Here are some numbered points:
[  8 -26   4   1  -5  43  68  69  35  36 -43  56  44   4   7   8  22  20
 -19  -8  30] 0
[ 21  24  11  14 -31 -13 -13 -12 -25 -24 -21  -8 -22   2   1   1 -33 -34
 -32 -15 -28] 1
[ 19 -26  47   2  17  60  41  42  40  40 -30  68  48  -9  24  23 -15 -15
 -19  -4  23] 2
[-21   7 -13  14   0   4  -9 -10   1   1  26 -11 -10 -35  42  43  -4  -3
  33  55  17] 3
[-13  -2  -1  15 -20 -12  -9  -9  -6  -7  11 -11  -9 -26 -16 -14  21  24
   1 -10 -16] 4
[-22  24  13  38  10  -9 -11 -13 -23 -24  12  -8 -15 -11  32  32 -13 -10
   3  40 -22] 5
[ -3   5 -22 -10  19 -14  -7  -8 -26 -26   2 -11 -14  12 -17 -17   3   3
 -30 -16 -27] 6
[  0  22  -8  33  25  -5 -10 -10 -12 -11  26 -11 -24  29  59  57 -21 -22
  30  61   7] 7
[ -5  10   5 -18 -29 -14  -9 -10 -24 -23  10 -11 -16 -50 -18 -17  40  43
  -7 -17 -27] 8
[ 31 -24 -13 -39   3  61  59  57  34  35 -16  38  35  29   3   2  29  31
 -17  -3  33] 9
[ 20  20  11 -42  17 -13 -15 -12 -25 -25  12 -10 -22 -23  41  41  14  15
   1  40 -25] 10
[ -6  25 -18 -42  15 -10  -8  -7 -14 -13  30  -7 -14  18  80  81 -23 -24
  40  68   0] 11
[ 11   9 -13 -30   6  -7 -13 -13  -6  -5  35 -11 -24 -33  60  61 -18 -19
  24  60  -1] 12
[ 19  21  25 -26  -9 -12  -9  -9 -24 -22  11 -10 -19 -16  18  16 -18 -17
  -1  21 -27] 13
[ -5 -23  -2  42 -18 -12  -9  -9  19  20  18  -7   9  -6 -15 -14 -37 -39
  34  -9  10] 14
[ 51 -23 -39  19 -28  26   5   4  40  40   5  24  28  -3 -16 -18   4   4
  10 -10  33] 15
[ -8  13 -17   1  60  -4 -15 -14  -2  -2  23  -9 -18  -2  50  50 -17 -18
  30  52  13] 16
[-23 -23 -22 -17  -3 -12  -8  -8  16  16  37 -10  11  26 -16 -13  -5  -5
  24 -13  16] 17
[ 95 -25  48 -32  59  23   3   5  31  30 -17  24  41 -11 -16 -16   0   3
  11 -10  36] 18
[-14  -9  -7  58  20 -13 -11  -9 -20 -19 -33 -10 -12 -49 -16 -18  53  56
 -21 -17 -28] 19
[-18 -24  17 -50   5  45  48  48  25  25 -20  41  55  10 -10 -11  -6  -6
  -4 -11  30] 20
[  9 -21  26   7 -51 -12  -9  -9  13  14 -20 -10  -3  -1 -17 -18  21  18
  25  -5  26] 21
[  5  15 -23   0   3  -4  -7  -7 -12 -11  60 -10 -18   7  74  76  -6  -7
  32  61  -2] 22
[  1  13 -18  27  -1  -7 -11 -10  -3  -5  61 -10 -28  -9  67  68 -48 -47
  28  55   0] 23
[ -4  14  18  -2  -2 -14 -12 -12 -25 -25 -13  -9 -14 -19 -16 -18  10  10
 -27 -20 -27] 24
[-18  17 -11 -26 -24  -9 -10  -9 -24 -25  23 -11  -9 -21  36  36  35  35
   9  28 -17] 25
[ -6  11 -61  23  -9  -5 -10 -12 -13 -12  39 -11 -19  15  53  54 -17 -16
  21  59   6] 26
[-12 -18   7  -7   1 -14 -10 -10  15  16 -11 -14  17 -13 -17 -14 -37 -36
  28  -2  24] 27
[ 49  15 -31   6 -29 -14 -11 -10 -22 -20  -3  -8 -25   5 -19 -18 -40 -41
 -12 -11 -27] 28
[-19 -28  64 -18  10  72  53  54  36  35 -21  55  50 -20   9   7  10   9
 -22  -8  17] 29
[-21 -25 -17  -6 -24  56  65  63  42  41 -42  60  37  -3   1   0  47  46
 -18  -6  33] 30
[  2   9   8  35  13 -13  -8  -9 -25 -26  -6 -11 -17  27 -16 -17  -1  -2
 -26 -17 -27] 31
[ -8 -23 -17 -17  20 -13 -12 -10  15  16   8  -7  11  64 -16 -17 -20 -22
  30 -11  21] 32
[ 36  42   4  -5  29 -13 -10 -11 -26 -26 -10  -9 -22   6  13  14   8   7
 -28  -6 -27] 33
[-25  30   1  -8 -25 -13 -12 -13 -26 -27   7 -10 -22  27  15  17 -35 -36
 -20   1 -28] 34
New points follow, each followed by the numbers of its three nearest points above by angle, nearest first.
[  6 -24 -35 -16 -10 -13  -9  -8   7   8  51  -9   8  -3 -16 -17  15  17
  20  -8  14] 17 15 4
[ -7   9  -2  -9   2 -13  -6  -6 -25 -24 -16 -11 -15 -10 -16 -15  17  16
 -14 -13 -30] 24 6 8
[ -7  28  29   4 -19 -14  -8  -6 -26 -26 -28 -10 -18   7 -12 -13   4   4
 -26 -14 -28] 24 1 31
[ 25 -23  19   1  23 -12 -11 -10   2   1   8 -12  -6  36 -17 -19   0   0
  19 -13  16] 32 18 17
[ 19 -16 -26  42  19 -14 -11 -13   2   3   0  -8   2 -26 -15 -17  10  10
  19  -7   6] 19 4 14
[ 17  16 -31 -18  42 -13  -9 -10 -26 -26   0 -11 -24  22 -17 -15  16  17
 -32 -16 -28] 6 33 31
[-19  18  -8  -6  18 -14 -11 -11 -26 -26  11 -14 -16  15 -17 -15 -17 -19
  -7 -13 -28] 6 31 34
[ 71 -24 -24  26  15 -11 -13 -13  13  12  18 -10  20  10 -17 -16  44  44
  30 -11  21] 15 18 21
[ 36 -23 -23  38  23 -13  -8  -6  11  12  35 -11  17  60 -18 -18   1   3
  24  -5  18] 32 17 15
[-61   9   0  41   7 -14 -12 -12 -26 -26  -1 -14 -18  44 -19 -18  29  27
 -25 -19 -28] 31 6 19
[ 23 -23   9 -17 -22 -14  -6  -5   5   6  -4 -10  -2 -26 -19 -16   9  11
  17 -10   3] 21 8 4
[ 21 -21   4  31 -26 -13  -7  -6  32  30  21 -12   9 -33 -19 -17 -22 -22
  29 -12  18] 14 27 15
[ 28 -23 -17 -28 -20 -14 -12 -11   9   7  -8 -12  14 -11 -18 -19 -22 -22
  13 -12  16] 27 15 14
[  5  11  13  26 -19 -12 -12 -13 -24 -24  24 -13 -24 -15  15  15   9   8
  -9   6 -29] 5 13 25
[ 28 -17 -22 -10  12 -14 -12 -11   9  11   3 -11   8 -25 -17 -17 -19 -19
  22  -8  18] 27 14 15
[-23 -24 -51  -9  15 -13 -11  -8   6   7  11 -14  10  -3 -18 -20   4   2
  30 -11   7] 17 32 27
[-25  40   7  -1  11 -13  -7  -8 -26 -25 -28  -9 -22 -46  14  15  16  15
 -29  -6 -28] 24 33 19
[-19 -22  43  21  36  -5 -13 -14   8   8  -6 -13   7  16 -17 -14 -32 -32
  11  -6  10] 27 14 32
[ 42 -22  19   0 -26 -10  -9  -8   4   4  45  -5   1 -38 -16 -14   5   6
  20 -12  16] 21 15 4
[ -3 -25  16 -15  10  -2  -9  -9  21  22   5 -10  16 -23 -17 -19 -10 -11
  11  -8  33] 27 18 14
[-53 -12  -8 -13  26 -13  -9 -10  10   9  55 -12 -10 -31 -17 -16  23  26
  34  -6  18] 17 4 8
[-25 -22 -42   6 -37  -8 -12 -12  24  24  20 -12   8 -25 -17 -18   9  10
  17  -5  24] 17 15 14
[ -5  50  36  15 -10 -14  -8  -6 -24 -26 -21  -6 -25   5   4   4 -37 -37
 -29  -8 -27] 1 34 13
[ -3 -23  23  28  27 -13 -10 -11  22  22 -33  -9   7 -20 -18 -18 -52 -51
  33 -10  18] 27 14 32
[ 16 -24  17   8   4 -14 -11 -12  12  12 -11 -13  11  40 -18 -18  -1   0
  29  -7  26] 32 21 27
[-31 -24  35  -4 -21 -14 -13 -12  14  12  -5  -8  -6   5 -16 -15  16  17
  26  -6  25] 21 17 27
[-13  37   6 -43 -26 -11  -9  -8 -11 -12  30 -11 -13 -12  46  49  39  38
  20  51  -6] 25 10 22
[ 22  19 -25 -22  32 -13 -13 -12 -26 -28 -32 -12 -20  43 -17 -18  19  18
 -33 -16 -27] 6 33 31
[-13 -18   7  27 -46 -13  -6  -7   9   9  24  -8 -26  32 -16 -16  10  10
  32 -10   9] 21 17 14
[ -3  30   3  34  24 -13 -10 -10 -25 -26   8  -6 -19 -18  27  26  27  28
  -1  19 -28] 5 10 25
[ 33  37  17  17 -20 -13  -9 -11 -25 -24  -3 -15 -14  -3 -10 -10 -42 -43
 -29 -18 -29] 1 28 34
[ 14  39  -9 -31 -25 -13 -15 -14 -26 -26 -32  -9 -22 -26 -18 -18  11  10
 -34 -19 -27] 24 8 6
[ 62 -18  56  25  13 -13 -11 -11   5   6   4 -10   7  -4 -18 -19  -3  -2
  23  -7   0] 18 21 14
[-50  32  -2  12 -26 -14 -13 -14 -25 -25 -18 -12 -27 -21 -17 -19  -9  -9
 -32 -18 -28] 24 1 34
[-20 -24 -37  10  18 -12 -10  -9  10  10  25  -8  11   8 -15 -15  30  32
  29  -9  23] 17 32 4
[  9   8 -12  15  -4 -13  -9  -8 -21 -22  20 -11 -14 -21 -19 -19 -18 -19
  -9 -11 -27] 28 1 6
[-12  30  73  -5 -12 -13 -10 -10 -25 -25 -20 -14 -25  -6 -17 -16   4   3
 -33 -17 -28] 24 1 31
[ -9  24  54 -16   6 -12  -9  -9 -25 -24 -19  -9 -19  12 -17 -17   6   5
 -27 -18 -28] 24 31 33
[ 11   8  21  36  21 -15 -12  -9 -25 -25 -13 -11 -11  37 -18 -18 -17 -17
 -14 -17 -27] 31 1 6
[ 29  51 -18 -19   2 -13 -10  -9 -26 -25 -15 -10 -26 -28   6   6   4   6
 -15 -11 -29] 33 24 13
